In the data rows, the value 500 means zero.
Here are some numbered points:
  234  449  312  357  307  542  555  506  312  751  622  465  612  463  379  669  311  307  341  682  256  333  574  301  390  727  460  680  577  523  728  424  766  424  686  686  683  794  262  329  580  526  788  594  538  567  963  160  154 0
  237  430  328  371  288  548  552  496  317  716  592  477  606  467  405  681  305  301  286  683  234  310  570  328  381  728  477  674  588  497  737  423  782  388  689  698  647  853  269  279  585  527  760  590  138  148  156  160  154 1
  549  475  537  504  540  523  510  482  462  475  452  495  471  488  535  513  521  584  475  476  567  467  439  552  477  574  533  483  530  560  462  514  494  529  532  522  531  563  521  584  575  530  545  518  488  604  479  585  563 2
  532  417  581  509  447  495  514  524  483  455  431  493  514  528  458  466  471  459  652  492  490  573  487  527  532  497  410  532  638  510  498  463  563  545  590  465  498  524  561  478  604  567  572  438  575  510  530  549  573 3
  592  477  511  473  567  494  490  513  428  512  405  581  507  506  479  499  500  518  511  541  611  495  501  524  425  611  463  489  478  494  485  503  499  561  570  513  539  518  542  533  516  567  557  552  569  561  514  600  590 4
  592  494  556  485  487  442  497  542  471  439  453  624  458  472  445  479  484  601  482  527  489  528  497  511  527  569  471  461  534  481  485  422  543  564  526  502  520  463  548  540  478  587  514  573  631  560  539  582  614 5
  574  510  531  498  530  468  537  534  454  473  474  518  473  507  480  509  516  578  468  492  535  481  478  484  551  568  499  510  496  531  507  539  522  566  523  485  547  560  540  546  563  587  502  542  549  552  527  613  536 6
  564  513  539  498  503  497  534  514  459  456  474  519  493  506  482  498  508  566  487  524  552  490  484  473  532  543  470  506  507  509  475  540  516  564  494  497  513  557  550  538  577  563  521  527  563  552  530  605  555 7
  551  518  541  474  479  505  525  503  437  477  471  538  504  496  509  507  531  555  504  500  547  508  470  506  475  547  502  507  497  549  479  531  536  540  493  493  554  552  564  499  559  557  510  539  546  602  472  626  555 8
  707  627  669  486  428  475  558  465  480  510  473  665  517  569  562  571  474  436  487  431  462  501  591  412  529  491  510  607  589  562  579  417  524  618  644  533  442  625  432  510  467  555  515  430  525  439  587  715  458 9
  604  461  465  481  596  473  499  523  398  510  359  649  515  505  462  491  494  476  513  547  628  515  531  517  381  638  450  477  468  490  474  499  450  541  643  522  584  507  537  534  537  558  553  580  600  565  471  587  579 10
  379  408  637  511  644  552  428  510  330  432  454  413  334  559  626  436  673  584  462  462  582  402  562  570  571  487  556  398  103  100  106  111  111  112  113  116  122  118  120  127  124  135  130  134  138  148  156  160  154 11
  577  547  534  489  528  450  565  621  440  470  474  536  461  506  475  561  578  561  442  506  549  473  505  464  535  584  494  500  509  565  521  554  472  546  528  440  546  556  547  557  546  609  481  553  543  573  541  614  532 12
  394  627  669  315  315  428  506  510  550  445  521  502  482  574  521  345  626  498  597  649  581  515  417  571  452  644  604  485  382  518  604  452  414  554  384  317  549  531  663  642  476  554  607  595  488  442  558  510  571 13
  462  349  497  365  517  496  480  564  251  505  557  436  526  493  558  551  514  386  431  455  445  553  493  770  526  322  549  447  627  358  597  678  691  554  462  653  727  558  422  485  504  803  473  657  535  597  779  709  501 14
  168  317  318  455  429  293  290  630  487  369  837  628  375   98  437  599  157  510  672  304  187  658  999  837  642  530  331  740  178  785    0  133  604  446  999  571  421  507  512  824  453  286  519  824  707  484  904  680  495 15
  720  642  413  866  621  673  599  415  556  522  427  369  586  160  347  385  266  646  575  428  429  471  289  532  399  592  530  605  314  518  555  527  638  531  506  756  650  350  874  648  672  555  656  428  695  645  229  521  682 16
  711  577  697  265  684  323  477  406  545  888  693  523  614  646  378  430  567  405  429  375  704  212  439  324  719  214  174  591  170  451  582  704  662  324  464  488  502  436  180    0  567  321  537  561  566  428  374  680  424 17
  213  527  736  260   61   85  350  999  251  514  230  220  618  980  609   61  842  470  907  897  499  782  288  986  701  537  665  275  275  486  733  382  476  175  570  146  212  512  971  999  792  765  999  426    0  313  708  256  572 18
  778  643  366  999  705  627  583  360  678  479  386  423  764  313  236  326  399  673  625  337  397  464  336  399  453  568  656  603  341  369  478  534  556  377  405  632  565  360  772  704  631  634  637  623  639  549  244  503  679 19
  415  572  485  340  559  493  555  315  558  346  371  449  496  585  605  542  634  623  422  378  630  387  398  656  244  616  679  501  103  100  106  111  111  112  113  116  122  118  120  127  124  135  130  134  138  148  156  160  154 20
  390  522  598  631  439  709  478  322  457  460  445  645  495  142  694  657  530  666  598  378  605  604  531  276  630  657  438  558  645  723  563  424  111  112  113  116  122  118  120  127  124  135  130  134  138  148  156  160  154 21
  586  499  543  522  499  504  508  515  447  456  469  482  487  486  468  518  519  544  487  522  520  501  460  501  519  568  488  489  498  536  497  528  520  579  511  520  553  558  566  552  578  603  516  500  565  561  537  630  563 22
  530  387  608  509  413  501  520  492  461  458  422  465  550  508  430  460  485  428  716  481  479  625  552  564  594  470  400  534  672  495  486  467  586  583  640  437  500  492  566  507  618  605  621  387  575  463  563  530  574 23
  400  558  572  813  469  527  481  406  609  604  564  352  292  433  735  543  442  476  540  367  729  332  523  289  704  550  441  580  444  609  609  688  366  713  324  595  712  615  415  576  315  497  481  485  138  148  156  160  154 24
  233  586  420  579  306  669  426  336  712  440  932  724    0  342  460  958   89  849  272  854  241  392  432  299  485    0  892  672  777  395  286  584  307  679  710  487  154  620  334  714  999   31  225  543  351  999  736   67  999 25
  496  639  534  472  510  484  561  495  656  648  488  499  402  512  454  373  649  707  380  480  555  479  690  374  562  586  456  473  606  522  669  432  510  631  520  541  503  506  524  538  408  588  267  565  757  521  617  546  457 26
  558  559  528  499  433  509  562  487  600  510  479  505  504  480  538  379  601  601  474  403  529  508  564  490  463  552  476  456  523  520  595  547  495  573  456  510  492  555  524  464  526  592  411  534  653  512  486  528  468 27
  534  434  541  502  488  472  504  518  504  446  413  533  501  536  452  448  455  469  656  496  476  556  509  520  483  506  381  545  604  475  501  425  562  509  599  458  509  517  549  462  581  525  561  454  591  511  484  578  581 28
  598  425  407  451  546  348  382  501  395  584  618  566  493  330  493  588  436  379  438  334  527  536  671  639  574  487  401  464  502  606  165  418  581  506  691  561  382  529  602  696  536  431  518  688  538  474  625  699  501 29
  542  490  528  465  553  528  474  529  456  487  441  544  519  529  486  524  511  528  472  465  514  518  437  499  488  552  489  494  493  580  459  557  540  557  492  472  539  538  539  513  564  585  515  575  547  559  477  588  569 30
  352    0    0  558  480  619  270  222  672  888  999  880  999  820  983  576  725    0  224  236    0  749  999  110  999    0  284  120  753  545  419  999  651  403  324  380  263  307  338  422  278   41  981  795  428  148  156  160  154 31
  429  525  440  876  559  605  513  467  494  244  522  190  254  560  590  559  455  466  353  658  403  403  440  464  482  118  669  157  544  367  697  438   51  606  388  735  726  668  620  427  300  511  342  519  647  543  629  568  802 32
  395  560  495  618  471  520  494  492  533  400  536  457  444  470  476  401  459  560  462  560  389  485  369  535  359  606  517  388  426  485  582  427  399  447  418  540  619  539  593  542  516  647  542  495  574  595  587  563  643 33
  565  505  542  494  522  494  503  512  454  476  467  519  493  500  493  503  517  564  463  506  545  499  474  505  504  548  488  510  503  541  478  523  512  558  504  503  563  550  543  502  569  562  518  534  551  573  511  619  556 34
  489  417  495  447  503  472  534  481  473  488  426  554  470  524  541  457  501  556  544  404  588  492  519  477  395  576  481  542  535  559  453  467  512  504  464  537  573  583  543  466  534  493  435  538  534  586  441  691  547 35
  589  542  514  465  531  452  512  489  452  417  509  536  520  531  464  471  490  586  517  506  573  477  485  472  467  487  435  499  546  552  442  540  502  552  452  490  527  525  545  665  566  514  561  540  608  553  589  577  570 36
Which two points above are nearest to each new point? Their numbers follow each, nearest first.
    0    0    0  146  608  559  621  693  999  999  999  660  999  642  721  416  468    0   36  455    0  999  999  351  808    0    0  257  476  570   84  999  403  443  662  430  108  433  209  234    0    0  503  307  414  586  999  390    0 31 29
  435  232  233  422  516  595  474  382  495  568  683  559  814  637  678  476  607  325  445  552  353  694  692  309  789  218  383  307  645  100  106  111  111  112  113  116  122  118  120  127  124  135  130  134  138  148  156  160  154 11 20
  755  557  552  480  837  377  653  565  579  879  475  619  558  421  330  407  231  342  710  207  711  446  250  416  321  236  373  529   40  519  570  820  841  303  400  652  538  202  267  204  586  488  586  544  582  458  169  741  493 17 30
  400  519  411  408  367  510  505  490  347  668  519  456  504  473  409  581  412  333  501  625  343  373  595  409  441  735  521  613  588  462  607  361  644  467  647  608  481  610  311  392  524  513  720  550  558  504  840  469  508 0 3
  447  561  444  381  412  490  525  491  391  659  491  484  485  501  420  590  439  355  521  597  397  414  543  384  499  707  530  612  580  491  569  405  601  466  606  567  458  554  410  456  501  502  729  536  552  528  156  160  154 28 8
  575  523  532  489  503  483  535  495  457  441  469  517  507  517  473  492  502  572  497  516  540  484  477  460  490  527  457  509  520  518  473  527  520  112  113  116  122  118  120  127  124  135  130  134  138  148  156  160  154 21 11
  215  284  483    0  450  510  438  798  147  299  608  500  491  541  570  837  439    0  430  469  510  576  411  999  575   16  544  410  623  390  860  724  959  489  321  781  122  118  120  127  124  135  130  134  138  148  156  160  154 14 1
  550  436  475  411  526  498  492  503  391  498  354  634  508  489  486  528  492  399  489  623  673  561  548  454  386  669  501  482  427  470  480  447  411  558  664  458  549  538  493  592  531  549  490  587  646  592  480  551  569 10 4
  399  653  493  280  579  497  565  219  583  288  316  352  499  611  637  585  703  657  332  366  706  331  350  721  200  635  778  492  762  304  496  390  362  531  418  601  700  749  684  544  362  771  301  689  535  431  424  894  712 35 2
  250  486  313  326  238  617  491  468  244  758  540  392  574  506  410  661  384  280  460  755  228  313  694  485  375  750  530  700  591  397  648  363  757  385  713  635  482  667  214  372  567  500  788  572  542  475  999  356  448 0 1
  227  374  348  460  426  298  306  615  481  410  845  596  400  118  446  603  219  526  646  290  246  656  917  820  616  483  311  734  210  798    0  189  586  451  999  540  451  527  496  803  479  329  516  781  693  496  858  684  558 15 29
  291  507  348  341  254  573  479  479  302  726  565  417  529  473  423  659  397  269  504  702  264  313  680  438  431  777  522  674  595  398  642  336  733  403  712  634  462  628  246  388  523  535  796  560  548  482  962  373  480 0 3
  364  630  470  275  606  498  557  215  604  274  326  374  507  617  650  575  698  651  361  320  707  333  349  730  151  639  776  500  743  313  497  379  361  530  381  605  685  722  680  530  360  765  303  676  508  457  388  891  718 35 2
  346  662  463  738  614  554  564  268  694  344  566  124  280  538  688  540  547  574  336  506  656  393  398  474  460  333  682  353  575  317  731  526  169  669  296  659  755  617  644  533  171  613  265  615  534  476  650  693  896 32 33
  542  453  483  497  543  459  479  509  547  453  374  598  485  540  442  413  457  475  654  511  495  534  543  491  397  523  338  560  571  456  522  379  549  486  645  435  532  505  548  471  567  135  130  134  138  148  156  160  154 28 3
  739  626  425  886  634  616  622  387  624  477  391  410  752  310  306  336  424  639  595  344  458  461  375  407  533  568  620  614  392  486  500  537  569  505  445  633  578  435  763  661  622  599  642  573  623  550  299  531  665 19 16
  301  422  458  429  373  507  541  534  326  621  672  482  643  496  447  686  484  546  130  651  301  401  465  292  453  603  481  609  597  604  715  611  792  358  641  680  797  811  257  370  641  560  691  529  607  606  907  261  154 0 1
  370  561  472  516  358  571  463  424  668  488  820  640    0  426  481  738  259  725  367  752  265  379  513  367  458  144  702  608  745  368  388  598  287  633  673  514  231  570  373  669  866  196  250  484  450  815  628  211  994 25 2
  458  728  770  569  392  416  319  363  772  670  421  601  267  530  846  419  647  394  512  319  863  437  498  412  715  737  435  800  414  732  607  566  601  689  322  516  719  515  425  590  493  548  723  469  270  148  156  160  154 24 27
  270  449  402  372  326  757  448  468  276  443  719  460  605  453  401  880  427  263  364  793  471  370  466  398  479  560  456  777  368  700  800  378  686  436  688  725  858  610  391  471  582  519  797  455  645  636  993  432  381 0 22
    0  811  630  138    0  421  381  882  926  140  430  717  598  999  576  355  999  355  771  999  362  890  395  999  588  515  901  226  604  544  902  294  228  108  522  243  438  509  976  999  463  915  999  534    0  554  736  160  154 18 13
  540  511  571  463  437  445  572  542  479  457  426  529  469  455  519  566  515  520  484  517  588  498  582  454  535  631  527  493  492  565  495  503  487  593  508  481  481  546  483  634  510  519  408  544  639  585  500  160  154 27 12
  331  645  440  777  667  562  553  287  689  292  584   16  267  584  670  507  525  571  303  527  632  384  422  525  455  233  680  253  573  277  760  525   52  651  285  667  708  647  681  479  146  570  240  601  564  505  648  630  914 32 33
  599  506  536  539  524  328  531  481  559  495  506  466  498  374  497  525  514  526  480  404  515  599  486  482  498  427  401  563  498  554  340  474  583  514  648  550  520  434  120  127  124  135  130  134  138  148  156  160  154 24 21
  619  590  507  529  535  375  577  666  518  611  516  517  473  429  496  535  459  518  446  482  463  430  606  315  534  501  410  654  561  618  658  336  468  737  585  614  600  595  497  493  493  647  378  465  622  570  597  727  345 9 12
  593  548  510  455  572  439  520  471  450  411  525  513  530  538  456  465  480  595  524  504  569  474  493  458  487  479  423  489  557  544  437  536  522  538  431  453  539  528  544  721  564  497  569  545  618  545  595  555  573 36 7
  554  629  582  490  524  527  414  526  568  547  430  504  418  518  473  536  553  469  556  571  513  466  560  395  559  515  470  716  641  520  617  279  566  585  632  465  492  563  492  528  466  554  521  407  581  488  555  688  487 9 28
  587  546  496  420  440  484  523  369  374  581  537  529  400  556  416  540  309  359  468  505  509  406  608  291  442  644  665  515  522  617  676  375  562  652  470  615  421  523  437  447  537  436  596  469  499  556  613  580  590 9 7
  542  428  485  403  516  504  510  500  394  511  364  612  516  487  492  542  500  392  494  624  710  563  543  480  410  683  513  469  441  473  472  455  415  567  645  474  540  562  490  586  523  566  502  585  645  559  492  540  558 10 4
  487  360  423  480  450  568  470  411  483  402  558  401  622  599  624  475  614  553  500  585  477  628  640  362  642   90   91   93  103  100  106  111  111  112  113  116  122  118  120  127  124  135  130  134  138  148  156  160  154 11 20
  780  530  514  642  853  432  613  590  635  845  444  598  549  380  317  401  232  399  742  129  784  450  274  430  320  309  426  537   53  525  517  858  786  345  399  653  556  161  352  281  623  525  609  522  559  468  106  771  559 17 16
  442  511  469  802  596  542  477  540  501  269  512  272  306  556  542  483  489  461  387  648  327  386  505  435  411  179  543  222  514  431  681  415   85  527  429  721  719  690  586  379  422  461  459  480  657  641  594  535  739 32 33
  637  408  613  447  638  355  530  483  518  514  592  537  473  392  538  438  460  476  569  437  518  505  453  456  461  485  373  567  454  579  584  495  614  474  113  116  122  118  120  127  124  135  130  134  138  148  156  160  154 21 11
